Each scene shows the same named points in several views, each turned, perhaps mirrored, and shifted as a whole.
A view may leave some points out. In some views, one point has been moved. Which views, in the order they come, and which point in each? Write no view if no view has one.

Scene 1 (5 views)
view 1:
  K648 [ 21  -8  -6  -4  -2   5  -7  12  -5   5 -10  17]
  K555 [ 14  -5  13   0 -10   5 -21  11   1   9 -16  23]
  K992 [24 -9  0 -4  0  3 -4 11 -6  5 -9 19]
  K241 [ 18  -5   7  -4  -7   6 -14   9   0   8 -13  21]
  K947 [ 22 -16   5   5   3  -5  -4  15 -10   4  -9  21]
  K143 [ 15  -9 -13   1  -4   4 -13  18  -5   3 -13  15]
  K236 [ 24 -13   5   1   3  -2  -3  12  -8   5  -8  21]
  K787 [  7 -16   5  18  -6  -6 -24  23  -7   5 -17  22]
  K673 [ 21 -13 -10   1   2   1  -4  16  -9   3  -8  16]
  K848 [ 13 -13   5   8  -4  -2 -16  17  -6   5 -14  21]
  K141 [ 19 -11   2   1  -1   0  -9  14  -6   5 -11  20]
view 2:
  K555 [ 17 -11   1 -21  -8  -1  22 -31  11  -4 -21  -5]
  K848 [ 18 -11   7 -13  -8  12  27 -34  20  -3 -15  -4]
  K673 [ 10 -11  -1   0 -19   8  30 -37  29  -1  -7  -9]
  K255 [ 11 -15   1  -6 -14   9  28 -33  22  -1 -13  -4]
  K141 [ 16  -8   1  -9 -13   5  27 -36  24  -3 -11  -8]
  K236 [ 19  -2   1  -9 -14   5  27 -39  28  -3  -7 -12]
  K787 [ 20 -16  14 -15  -3  22  29 -31  17  -2 -18   2]
  K241 [ 14  -9  -3 -16 -12  -3  23 -33  16  -3 -17  -7]
  K992 [ 13  -6  -4  -7 -17   0  26 -37  26  -3  -9 -11]
  K648 [ 10 -11  -4  -5 -18   1  26 -35  24  -2 -11  -9]
  K130 [ 11 -12   1  -1 -17  11  30 -36  27  -1  -9  -7]
  K143 [  6 -16  -5  -3 -19   1  27 -33  21  -1 -14  -6]
view 3:
  K673 [ -3   0  -7 -17  -3  -3 -10  -2  10  -7  -3   7]
  K141 [ -7  -2  -2 -12  -2  -9  -9  -5   4  -1 -10  10]
  K130 [ -7   4  -3 -15  -2  -6 -12  -5   3  -6  -1   6]
  K992 [ -7   0  -6 -13  -4 -17 -12  -4   3  -4 -11   8]
  K648 [ -4   0  -9 -16  -4 -13 -12  -2   8  -6  -9   7]
  K947 [-11   1   3 -10  -1 -12 -10  -9  -3   1  -8   9]
  K848 [ -7  -5   3 -10   1   1  -5  -6   6   3  -8  11]
  K241 [ -4  -9  -6 -12  -3 -10  -6  -1  12   0 -18  12]
  K787 [-7 -6  9 -9  4 14 -2 -7  8  6 -3 12]
  K236 [-10   1   0 -10  -2 -16 -11  -7  -2   0 -11   9]
view 4:
  K992 [ 18  31  44 -21  -3  14  -9   1  -6  -9 -33 -19]
  K673 [ 22  26  36 -24  -7  13 -12   7  -6  -4 -34 -17]
  K143 [ 27  30  42 -19   3  11 -14   5   1  -7 -40 -13]
  K848 [ 16  29  40 -20   9   3  -8  12  -2  -4 -21 -15]
  K141 [ 17  30  42 -21   2   9  -9   6  -5  -7 -27 -17]
  K648 [ 23  30  43 -21  -1  12 -12   3  -3  -8 -36 -16]
  K555 [ 17  35  51 -15  18   4  -7   5   2 -11 -25 -14]
  K787 [ 16  26  35 -20  14  -3  -8  21   1   1 -15 -13]
  K255 [ 23  28  39 -21   4   7 -12  10  -1  -4 -31 -14]
  K130 [ 22  26  36 -23  -4  10 -12   9  -5  -3 -32 -16]
  K236 [ 13  29  43 -23  -4  12  -7   2  -9  -8 -25 -20]
view 5:
  K992 [ 19   3  -9  -3  -3   1   4  13  22 -18   1  31]
  K255 [ 12   3 -16   0   3   2   7   9  11 -15   3  26]
  K848 [ 13  12 -13   1   1  -2  12   8   9 -10   5  23]
  K241 [ 12   7 -11  -1  -3  -5   0  20  16  -8   2  26]
  K555 [  9  13 -12   0  -2  -8   2  21  11  -2   3  22]
  K648 [ 15   0 -13  -3   0   3   2  13  19 -18   1  30]
  K673 [ 18  -1 -13  -2   1   7   8   5  18 -23   2  30]
  K947 [ 21  11  -7  -2  -4   0  15   5  19 -17   4  28]
  K130 [ 16   2 -14  -1   2   6   9   4  15 -21   3  29]
  K143 [ 11  -4 -17  -2   3   4  -1  14  15 -17   1  28]
  K787 [  9  17 -16   4   5  -3  18   2  -1  -7   7  19]
  K141 [ 16   7 -11  -1  -1   0   8  10  16 -14   3  27]
Views that do not fit: view 1, view 3
  moved in view 1: K143
  moved in view 3: K673

Scene 2 (5 views)
view 1:
  K325 [15 14 42]
  K267 [33  0 28]
  K759 [29 -3 30]
  K91 [15  9 37]
  K242 [15 12 39]
  K383 [28 -1 34]
  K492 [16 14 40]
  K497 [27  1 28]
  K505 [22 16 41]
  K365 [30  0 32]
view 2:
  K505 [-43   1  -4]
  K242 [-36  -4  -6]
  K365 [-29   9   7]
  K383 [-28   7   8]
  K492 [-38  -3  -6]
  K702 [-40  -6  -3]
  K325 [-39  -6  -6]
  K267 [-27  15   7]
  K497 [-26  11   2]
  K319 [-28  13   8]
  K91 [-33  -3  -5]
  K759 [-25   9   8]
view 3:
  K759 [-16 -43  20]
  K91 [-16 -26  30]
  K319 [-17 -42  15]
  K702 [-11 -21  27]
  K267 [-18 -42  15]
  K325 [ -9 -26  33]
  K383 [-14 -40  20]
  K365 [-15 -40  18]
  K242 [-16 -23  28]
  K497 [-20 -39  20]
  K505 [-14 -20  21]
view 4:
  K267 [ 18 -16   2]
  K702 [ 9  6 -9]
  K492 [  8   3 -12]
  K91 [ 5 -1 -9]
  K319 [ 17 -14   2]
  K325 [  7   5 -12]
  K365 [ 15 -11   2]
  K759 [ 13 -13   4]
  K242 [  6   2 -11]
  K505 [ 14   3 -12]
view 5:
  K505 [ 9  7 -2]
  K383 [-6 -4  2]
  K267 [-11  -4  -3]
  K702 [14 -3  3]
  K91 [10  3  1]
  K319 [-10  -5  -2]
  K492 [13 -1 -1]
  K365 [-7 -4  0]
  K759 [-10  -2   1]
  K325 [15 -1  1]
  K497 [-6  1 -3]
Views that do not fit: view 3, view 5
  moved in view 3: K325
  moved in view 5: K505
